In the rows, zero is written as 128.
Named turns come first, each shown by rows before and after it. Which turns, in which order, take the first row of each pair that follows to the second? Write the first one first, as in the answered first pair.
turn R:
[123 120 111 125 132 104 122 112 122 111 131 138 107 163 110 177 103 141
 136 136  98] -> [133 117 106 114 139 106 126 104 135 111 129 122 105 164  96 166 103 144
 138 134 106]
[ 97  98 155 135 148 146 122 131 122 149 135 114 143 131 153 144 168 144
 138 124 125] -> [ 96 107 159 147 137 140 119 128 118 142 151 126 135 134 163 148 148 131
 143 118 114]
[ 95 131 152 142 115 131 120 116 123 153 197 154 129 134 167 131 113  82
 142 100 104] -> [119 127 127 108 120 141 127 101 151 148 197 115 123 135 138 110 104  80
 145  82 129]
turn L:
[132 145 113 129 147 110 133 132 144 116 106 141 129 118  95 130 129 166
 122 114 129] -> [128 164 121 143 137 115 138 138 129 118 118 158 133 104 109 117 120 149
 123 117 121]
[137 157 116 141 100 115 133 128 129 126 143 155 118 118 123 116  94 109
 134 147 110] -> [113 126 129 145 116 105 112 124 121 129 142 146 115 140 146 152 109 131
 137 155  96]
[126 155 146 163 139  98 128 142 114 126 111 177 119 146  87 178 110 131
 142 145  94] -> [131 142 138 145 152 100 128 138 133 127  97 156 114 158  70 187 117 147
 142 138 107]
turn D:
[146 136 115  94 129 147 127 138 157 136 114  89 150 104 114  78 150 131
 112 152 155] -> [129 157 156 159 133 136 137  99  85 128 151 161 112 115 140 115 143  89
 107  97 122]
[111 122 146 108 109 155  97  92 143 130 195  85 102 143 184 129 150  95
 159  79 130] -> [ 93 109 146 117 104 135  70 133 144 134 172 103 116 162 203 163 148 123
 167 130 106]
[136 132 127 116 109 147 125 114 152 119 129 144 128 115 135 136 109 128
 120 115 106] -> [134 129 132 116 106 142 122 117 150 120 127 145 130 114 138 138 112 133
 123 123 105]
Pairs:
Each pair is 2 to 3 turns apart.
[108 102 151 145 150  96 111 132 139 145  92 109 115 144 111 182 146 169
 120 129 110] -> [109 115 146 148 128  89 109 103 132 132 137 125  91 146 122 184 102 134
 138 111  88]  R then R
[118 103 111 103 136 118 108 159 146 114  81 114 131 153 122 158 133 185
 127 168 125] -> [135 177 111 128  91 128 133 168 121 125 106 165 146 102 125  93 104 118
 126 172 124]  L then L
[124 135 112 123 104  99  96 183 147 133 101 156 145 137 137 165 106 155
 141 198  87] -> [143 163 103 123  88 105 116 183 148 130 107 167 154 115 118 128  91 127
 140 194  99]  L then L then L
[133 109 122 151 150 123 123 104 113 144 131 130  99 171 132 164 104 136
 141 137 134] -> [140 105 106 131 150 126 123 110 138 141 125 107 101 169 119 148 101 144
 139 142 147]  R then D
[151 202 119 140 115 128 158 167 105 127  72 149 138  77  81  66 108 113
 107 145 158] -> [139 116 124  85 171 149 144 122 141 135  83  46 116 116  94  89 157 150
 112  94 196]  L then L then D
[110 111 138 124  94 116  88 151 124 148 141 125 166 116 163  92 111 115
 143 197  59] -> [118 139 172 157 117 133 120 103  73 152 165 145 139  98 157  78 136  73
 121 119  74]  D then R then D
[101 115 154 115 112 133 101  94 132 112 178 128 119 114 111 103 103  90
 158 119 114] -> [107 123 157 112 107 141 105 101 131 120 169 128 131  96 116  83 112  88
 152 124 126]  R then L
[129 108 117 126 144 121 125 130 124 122 121 119 121 153 109 154 148 150
 109 128 131] -> [131 129 121 134 136 127 134 141 119 121 105 133 130 142  99 141 144 145
  98 134 131]  R then L then R
[146 171 131 174 103 130 140  96 110 127 134 146 125  97 117 115  87  73
 118 101 108] -> [145 148 113 164  98 108 119  99 131 108 135 143 111 129 115 149  55 101
 142 127  84]  R then D then R
[128 132 144 155 134 135 128 112  95 144 141 147 121 133 145 139 141 129
 107  97 128] -> [123 102 124 129 130 125 106 138 130 144 122 119 130 154 144 155 134 169
 119 139 121]  R then L then D
[124 136 132 115 104 144 121 114 141 138 186 120 124 111 163  77 108  77
 155 113 122] -> [138 110 110  84 129 146 128 107 171 132 166  78 120 127 128  81 116 106
 153 103 143]  L then L then L
[151 129 136  53 137 152  98 120 157 107 142  67 147 138 125 127 121 127
 110 119 130] -> [110 136 177 115 124 136  82 151  98 115 141 137 156 136 175 160 128 122
 106 146  85]  R then R then R
[147 112 101  93 104 102 107 125 182 102 160 107 110 138 138 134  94 130
 150 134  92] -> [160 119  90  81 109 109 120 138 195 107 129  87 128 120 118 100 115 137
 136 139 119]  L then R
[104 145 112 118  99  93  88 127 112 139 189 149 141 131 161 145 103 106
 165 137 130] -> [121 144  96  87 101 105  95 146 138 147 164 115 168 116 145 108 115 122
 156 158 160]  D then R then L
[103 101 124 106 116 127  82 109 161 134 162  87 114 144 184 148 101 126
 163 145 114] -> [103  93 133 116 134 132  96 157 155 149  91  89 150 129 169 142 156 162
 126 178 138]  L then R then R
[117 102 125  78 134 100 123  61 140 112 138 115 134 149 150 140 115  96
 160  60 143] -> [139 144 121  79 119 114 150  83 141 123 117 125 162 106 127  86 122  73
 142  70 163]  R then L
[147 130 126 100 155 153 142 130 129 128 125  99 128 108  99  87 142 112
 104  94 169] -> [117 127 160 151 160 137 136 154  76 134 109 149 133 117 130 125 166 127
  92 109 141]  R then D
[159 152 110 136 127 124 135 143 125 130 102 146 136 113  91 112 122 125
 107 138 139] -> [150 154 129 151 128 133 139 130 105 134 128 158 130 104 112 104 126  98
 112 119 135]  L then D then D
[131 158 138 127 174 100 144  83 116  96 152 134 101 158 116 164 144 123
 122  86 123] -> [151 192 132 124 168 116 166  96 113 104 132 134 126 124  93 121 153 107
 108  91 151]  R then R then L
[147 159 101  94 103 141 134 128 124 104 115 127  92 112  89 119  74 106
 139 142 114] -> [118 135 123 119 105 124 115 133 103 105 119 152  84 135 122 167  77 122
 143 152  82]  D then L
[113 109 143  97 120 126 110 123 142 136 130 105 137 132 157 116 127 148
 129 145 150] -> [123 123 146  94 115 134 123 110 135 137 145 104 137 121 159 100 125 129
 128 128 158]  R then R then D
[139 149 116  90 107 129 128 113 162 130 169  91 124 136 122  71 138  89
 135 113 158] -> [130 153 126 120 104 113 121  95 137 114 194 127  96 159 133 115 112  82
 147  97 122]  D then R
[143 154 134 132  84 144 128 136 110 118 172 151 130 106 150  87  62  57
 135 175 110] -> [138  71 110  74 130 130 100 147 166 113 126  74 130 164 123 145  92 149
 138 204 123]  D then L then L
[ 95 118 135  97 150  77 113 148 157 100 165  89 103 129 108 143 136 148
 159 127 123] -> [103 178 140 126 120  91 138 162 135 110 169 132 123  81 111  93 125 101
 147 135 122]  R then L then L
[147 163 120 151 160 164 160 111  77 125 132  97 139 104 109 115 112 118
 122 108 143] -> [114 129 117 153 143 134 119 158  91 131 127 107 157 130 152 162 102 158
 149 180 102]  L then R then D
[155 111 129 132 154 137 110 164 115 123  49 125 135 133  95 140 155 179
  93 178 152] -> [183 128 118 122 167 156 144 103 111 111  79 113 100 128  64 115 146 142
  87 105 175]  R then L then D
[ 99 118 168 139 124 137 131 106  95 156 165 140 103 126 152 132 176 133
 100  90 148] -> [130 127 146 118 126 144 150  95 119 146 150 115  99 122 107 109 174 135
  93  76 174]  L then L
[113 106 146 159 101 148 140 135  94 149 133 152 156 152 116 115 159  91
  97 150 126] -> [117  81 130 125 119 156 142 126 126 148 123 106 150 167 101 116 173 109
  97 134 146]  L then D
[ 98  91 139 131 139 110 100 160 133 131 106 123 145 150 152 171 152 166
 132 159 116] -> [162 157  91 105 118 128 147 130 167 106 117 117 134 117  76  97 103 111
 133 122 147]  R then L then L
[ 89 146 150 118 132 142 125 110 116 133 146 137 125 123 126 162 124 150
 134 108 120] -> [103 147 138 101 135 151 130 103 131 136 149 118 129 113 114 140 129 147
 134  96 139]  D then D
[163 111 102 108 161 150 161  63 131 121 176  75  93 141 121 102 114 111
 129  53 170] -> [128  93 112 141 140 105 122  82 109 101 190 125  79 187 157 192  70 131
 152  93  99]  D then R
[139 119 148 155 153 136 148 151 113 130  69 110 142 119 101 149 177 166
 107 123 130] -> [152 152 128 157 117 130 148  89 114  97 159 131  95 125 107 149  94 100
 145  79 102]  R then R then R
[ 85  72 131  94 111 142 100 149 134 173  99  78 153 143 172 122 165 140
 116 139 126] -> [107  68 110  72 121 137 111 137 153 160  87  58 139 154 133 125 158 146
 114 126 139]  R then L
[139 131 143 122 147 133 143 145 108 135 104 139 137  93 100  99 165 113
 106 113 147] -> [128 135 151 152 132 111 131 137  82 125 138 180 121 105 125 134 134 100
 125 116 110]  D then R
[101 114 140 108 163 149 133 141 162 126 121  99 126 106 122 114 150 167
 112 122 158] -> [100 138 153 136 161 146 147 110 129 119 138 128 102 101 118 117 140 136
 109  80 151]  D then L then L
[163 140 123 118 136 152 134 107 127 126 137 101 121  92 122 110 147 117
 140  89 150] -> [150 120 112 101 131 137 108 151 152 130 108  95 148 107 131 129 144 158
 146 154 142]  D then D
[172 114  89 121 101  99 143 111 140 114 141 119 123 154  85 114  57 109
 150 159  91] -> [163 112  94 131 102  94 138 114 127 116 140 130 120 156  90 128  55 110
 149 168  78]  D then D
[151 131  99  86 106 119  80 125 196 138 128  79 136 125 145 118 134 129
 133 163 131] -> [170 152 119 105 125 136 108  80 159 136 151  84 104 110 127 109 150  96
 116  88 152]  D then R
[126 115 110 106 165 126 135 116 134 108 104 127 121 153  84 155 161 152
 120 103 132] -> [120 112 114 113 160 123 130 120 129 110 100 137 124 155  95 166 155 157
 117 113 122]  D then D
[148 159 141 146 126 121 157 101 112 103 149 135 149 123 114 100 114  73
 133  91 135] -> [153 135 115 108 119 122 144 135 164 108 114  95 178 125 100  87 121 113
 139 141 145]  D then D
[124 165 148 147 113 149 150 157 101 144 113 153 163  87 144  87 146  99
 108 137 145] -> [119  97 132 109 155 138 131 156 141 134  73  92 152 136 123 137 167 170
 109 151 153]  D then L then L
[ 71 109 170 143 128 113  88 144  86 166 173 120 147 115 203 141 137 120
 149 135  94] -> [154 129 105  71 143 139 139 125 156 138 135  45 141  99  82  80 129 122
 133  97 169]  L then L
[128 153 124 134  97 106 114 113  98 120 130 201 108 134 115 150  85 117
 151 153 110] -> [136 130 123 118 126 122 125  64  99 115 148 160  84 142  98 148 103 109
 146  94 132]  L then D then D
[157 148 141 108 126 124 130 136 146 140 132  97 166 143 109  95 113 142
 147 120 135] -> [156 160 153 131 131 118 138 111 123 133 152 115 143 150 115 109 107 124
 147  90 128]  D then R
[ 97 125 135 145  99 123 128 187 160 183  95 132 171 103 158 145 150 113
 145 195 122] -> [129 147 110 111  88 142 145 150 186 177 138  98 161  83 136  92 124  69
 154 157 145]  R then D
[110  68 129 120 164 142 128 124 113 156 138  95 131 156 120 152 184 187
 136 138 152] -> [126  98 110 128 139 131 128 166 120 150 105 124 155 146 101 143 161 194
 135 192 140]  L then D then D
[ 81 102 124  98 111 134 110  77 173 114 124 155 123 113 141  84 105  89
 137 125 154] -> [ 67 101 149 130 119 127 113  75 140 113 124 190 116 114 149 110 119  92
 123 114 138]  R then D
[108 133 142 137  93 129 105 105 118 128 195 134 117 122 196 120 113  85
 160 121 104] -> [140 108 112  79 122 150 121 109 175 131 155  57 125 121 140  87 146 119
 142 117 161]  R then R
[131 149 137 126 121 140 121 104 113 135 200 132 135 106 186  75 110  46
 153 122 121] -> [140 130 111  86 114 140 115 132 162 136 170  91 162 101 170  53 114  79
 159 163 138]  D then D
[112 149 129 174 132 107 125 159  98 151 138 167 135 123 130 153 137 138
 148 165  61] -> [132 116  96 120 147 109 118 111 148 126 170 105 101 160 100 163 111 146
 173 124  75]  R then L then R
[133  80  96  78 118 127 101 143 188 123 143  73 131 169 144 146  93 170
 162 172 114] -> [150 161 125 150 103 133 139  88 110 112 200 163  97 130 132 121  64  77
 149  89 103]  L then D
[110 131 141 135 116 127 119 181 104 148 105 144 155 107 153 116 146 139
 121 185 113] -> [102  92 156 136 158 128 113 138  88 141 118 124 118 149 156 165 165 152
 117 129 111]  D then D then L
[150 107 121 155 149 110 151 118  99 100 101 158  79 141 119 198 147 135
 119  80 120] -> [161 106 108 138 147 113 152 106 113  96 109 137  75 142 104 188 139 128
 122  67 131]  R then R
[143 112 153 146 178 157 153 119  78 171 103  95 108 128 119 136 196 113
  81  91 152] -> [123 109 160 168 158 133 130 166  66 172  81 135 129 140 140 173 186 138
  86 154 117]  L then D
[ 91  89 132 114 118 132 104 166 135 150 108 100 170 131 181 135 170 176
 137 183 129] -> [136 154 109 106  94 149 143 159 144 144 107 107 177  78 130  57 146 130
 127 171 161]  L then L
[126  81 129 122 141 118 137 103 149 109 161 149 104 142 116 160 105 118
 142 101 129] -> [121  88 126 127 126 104 127 127 147 108 145 166 113 150 117 173  96 131
 143 136 114]  L then D
[119 115 133 102 109 131 100 154 136 136 151  92 125 135 139 145 113 136
 137 141 141] -> [117 124 133 117 105 122 100 162 125 127 144 115 127 134 139 155 103 136
 133 150 121]  L then D then D
[123 178 128 169 113 113 154 100 135 127 203 247 106 154 138 160  27  91
 179 143  37] -> [176 145  68  64 134 147 175  64 231 122 203 118 105 152  77  93  35 107
 184 107 114]  R then L then R
[118 154 128 145  78  93 150 149 127 125 139 182 115 138 112 136 106 105
 110 163 101] -> [128 144 108 109  82 109 157 165 167 130 112 139 137 127  92 107 126 122
 104 176 131]  D then R
[129 100 113 136 165 113 129 104 133  97  87 105  99 174  81 125 168 167
 147  61 159] -> [ 84 102 153 184 146 102 102 117  88 114 111 159 108 171 155 151 171 155
 155  83 116]  L then L then L
